(in the rows, 128 means zero)
Y: several groups of rows, each row roughly a mix of its group's hidden directions:
Y (118 x 11):
[[102 139 110 131 141 166 111 171 125 140 166]
 [124 134 151 150 154  86 154 146 147 163 107]
 [137 141 145 155 113 110 130  75 139 110  90]
 [148 149 100 119 173 153 110 130  89 142 133]
 [142  95 144 121 109  82 146 100 144 109 102]
 [107 136 134 184 122 150 132 139 148 147 166]
 [111 157 110 143 152 171 101 149 110 146 153]
 [112 143 135 121 139 150 167 139 148 184 115]
 [ 96 123 129 186 113 147 121 132 151 140 155]
 [ 94 133 148 154 136 183 131 130 112 158 135]
 [135 126 146 119 160 148 138 109 141 180  92]
 [121 108 172 141 110 133 154  89 126 145  94]
 [118 135 137 173 129  86 163 134 160 139 125]
 [106 126  96 166 115 140 110 135 173 152 145]
 [135 153  88 125 162 122  97 158 119 112 157]
 [130 130 115 170 103 104 140 114 144  76 129]
 [151 145 167 120 133 148 113 123 100  97 169]
 [141  97 147 123 112  86 138  84 135 113 101]
 [107 114 128 124 141 172 131 163 102 164 152]
 [101 128 138 131 142 179 124 142 100 164 153]
 [100 131 130 194 127 135 144 144 131 149 147]
 [106 145 110 135 161 170 102 150 120 150 156]
 [139 144 148 125 101 121 115 158  99  73 134]
 [148 146 142 112 115 105 142 166  91  89 116]
 [148 132 156  88 136 113 144 127  82  99 112]
 [151 122 112 128 118 103  89 122 102  78 141]
 [140 157 112  89 109 115 124 158  99  92 116]
 [157 126 126 119 125  82 130  92 147  96 102]
 [124 144 105 149 161 163 101 135  85 144 138]
 [159 148 137 135 129 117 131  73 114 123  87]
 [137 128 135  83 158 164 110 124 111 165 116]
 [123 142 143 181 113 144 111 152 126 111 168]
 [136 121 109 169 107  96 130 114 141  78 129]
 [152 140 162  89 151 143 138 112  86 113 133]
 [128 148 125 120  92 110 136 173 108  88 111]
 [138 145 107 100  96 113  96 154 125  84 124]
 [131 116 136  76 134 153  99 148  95 151 141]
 [149 104 116  92 155 117 112  86 152 149 116]
 [140 135 139 130 167 103 152 135 144 179 104]
 [120 117 110 106 130 136 129 190 122 140 166]
 [123 114 129 151 154 156 116  93 156 167 153]
 [161 115 136  72 128 105 129 121 129 106  96]
 [121 142 136 159 132  79 166 154 149 144 129]
 [136 120 124  78 143 150  99 149 100 136 160]
 [120 109 113  99 155 123 144  88 140 169 105]
 [122 108 106 109 154 142 118 174 102 151 159]
 [111 144 141 125 138 112 155 157 139 188 139]
 [140 142 141 131  98  90 145 107 158  87 112]
 [155 132 119  65 133 111 117 120 114 107 105]
 [114 132 132  90 117 180 129 136 119 158 158]
 [ 95 147 119 181 121 152 134 145 130 147 157]
 [128 119 152 152 165 148 135  94 127 161 162]
 [104 111 137 177 128 143 132 116 163 157 155]
 [116 129 106 165 119 150 108 131 176 152 154]
 [124 126 106 163 100  98 126 128 130  72 128]
 [117 139 122 162  87 134 111 163 158 108 153]
 [131 103 170 129  96 121 164 103 129 140  97]
 [121 127 129 182 110 101 153 108 162 109 125]
 [107 145 118 121 120 159 131 184 142 137 163]
 [129 121 122  97 124 163  88 124  94  93 112]
 [142 161 132 113 146 131 164 158  80 127 118]
 [151 114 102  78 140 114 116 108 146 136  91]
 [104 124 117 116 117 142 132 186 148 131 166]
 [130 110 171 128  97 122 168 102 129 133  98]
 [132 117 117 101 118 176  91 105 106 102 124]
 [105 136 146 134 132 151 170 128 156 176 114]
 [137 126 125 165 136  63 129 136 137 103 121]
 [112 106 156 119  79 114 160 153 153 126 136]
 [154 153 134 140 141 126 120  73 104 126  94]
 [131 113 124 107 100 110 157 181 149 109 146]
 [133 112 121 118 123 132  75 114 101  81 124]
 [149 115 102  74 139 109 120 112 139 133  91]
 [116 110 116 131 148 142 134  94 168 177 134]
 [128 157 104 129 161 170 103 137  98 147 146]
 [132 132 130  85 150 155 136 145 122 180 147]
 [113 128 134  89 115 188 111 125 109 140 140]
 [112 136 147 109 141 147 159 150 138 186 122]
 [135 123 137 157 109 128 115  87 128  93  83]
 [111 114 153 116 101 126 167 172 155 124 145]
 [124 120 105 111  94 165 104 119 108  88 148]
 [124 121 117 106 101 171  93 111 104  95 138]
 [168 134  95 101 159 103 108 101 127 113 116]
 [155 148 138 142 124 121 129  74 109 125  87]
 [151 122 139 137 133 105 127  69 112 119  90]
 [128 128 130 151 141  69 138 154 142 135 165]
 [150 148 104  96 107 115  95 153 119  89 122]
 [122 129 106 157 109  89 124 141 127  76 147]
 [142 128 134 116 128 181 133  91 128 129  83]
 [127 124 114 171 104  94 128 117 141  79 134]
 [109  95 137 136 113  98 114  83 162 111 119]
 [141 150 137 143 121 107 121  72 148 104  98]
 [161 138 112 125 139  90 112  87 144 106 100]
 [116 128 109 139  83 131 108 123 114  80 159]
 [150 153 103 112 165 147 116 153  89 145 142]
 [168 134 137 124 120  97 146  92 126 117  83]
 [126 131 124 169  94 139  98 155 159 107 148]
 [153 120 130  70 139 117 134 115 114 118  87]
 [143 117 139  98  92  89 158 150 148 105 134]
 [126 141 132 164 127  79 165 143 150 147 116]
 [129 125 136 149 128  96 170 141 159 164 155]
 [152 120 139 132 138 110 127  69 113 133  88]
 [134 116 115 104 109 175  94  99 111 103 138]
 [134 117 119 168 109 101 128 112 137  73 112]
 [148 107 109  86 149 122 114  93 155 148 106]
 [158 105 144  93 121  96 131 130 126  98  88]
 [114 145 144 110 138 155 156 139 136 188 124]
 [111 109 116 116 139 156 127 176 103 153 161]
 [ 95  88 131 111 128 128 123 167 137 141 170]
 [155 140 160  92 146 128 139 123  80 105 130]
 [104 131 134 142 148 179 113 127 105 170 136]
 [134 129 129  78 156 158 104 140 104 159 132]
 [127 100 143 118 156 143 128  73 149 158 132]
 [140 127 140 100 163 149 141 128 134 187 120]
 [109 136 130 180 113 147 127 143 158 140 167]
 [130 116 115  98 117 163  92 124 103  93 155]
 [112 115 121 131 155 172 114 140  99 174 138]
 [112 123 118 144  94 113 116 141 120  76 165]
 [124 128 111 150 100 151 101 139 185 129 145]]
one row of each group, then the others: which group is each in?
[138 136 163 137  92 128 168 102 138 123  91]  M
[136 100 128 112 155 141 120  80 161 161 127]  H
[137 123 122 166 141  66 129 134 143 102 127]  W

[129 152 113 124  92 118 112 171 109  86 122]  H
[ 89 137 163 160  99 157 142 124 154 139 125]  M
[136 159 151 152 120 154 121 153 105 103 171]  H
[104 148 119 174 126 157 119 135 135 146 173]  H
[120  97 142 136 157 139 131  79 150 165 136]  H
[137 148 148 131 155 170 115 109 106 134 173]  H
[153 110 138  75 133 107 133 113 119 112  88]  H
[104 141 125 181 136 157 121 128 125 150 166]  H
[130 132 136 139 164  87 155 153 147 165 112]  W
[153 111 132  78 135  97 140 121 123 118  86]  H
[135 133 148  93 128 104 145 132  77  97 108]  H
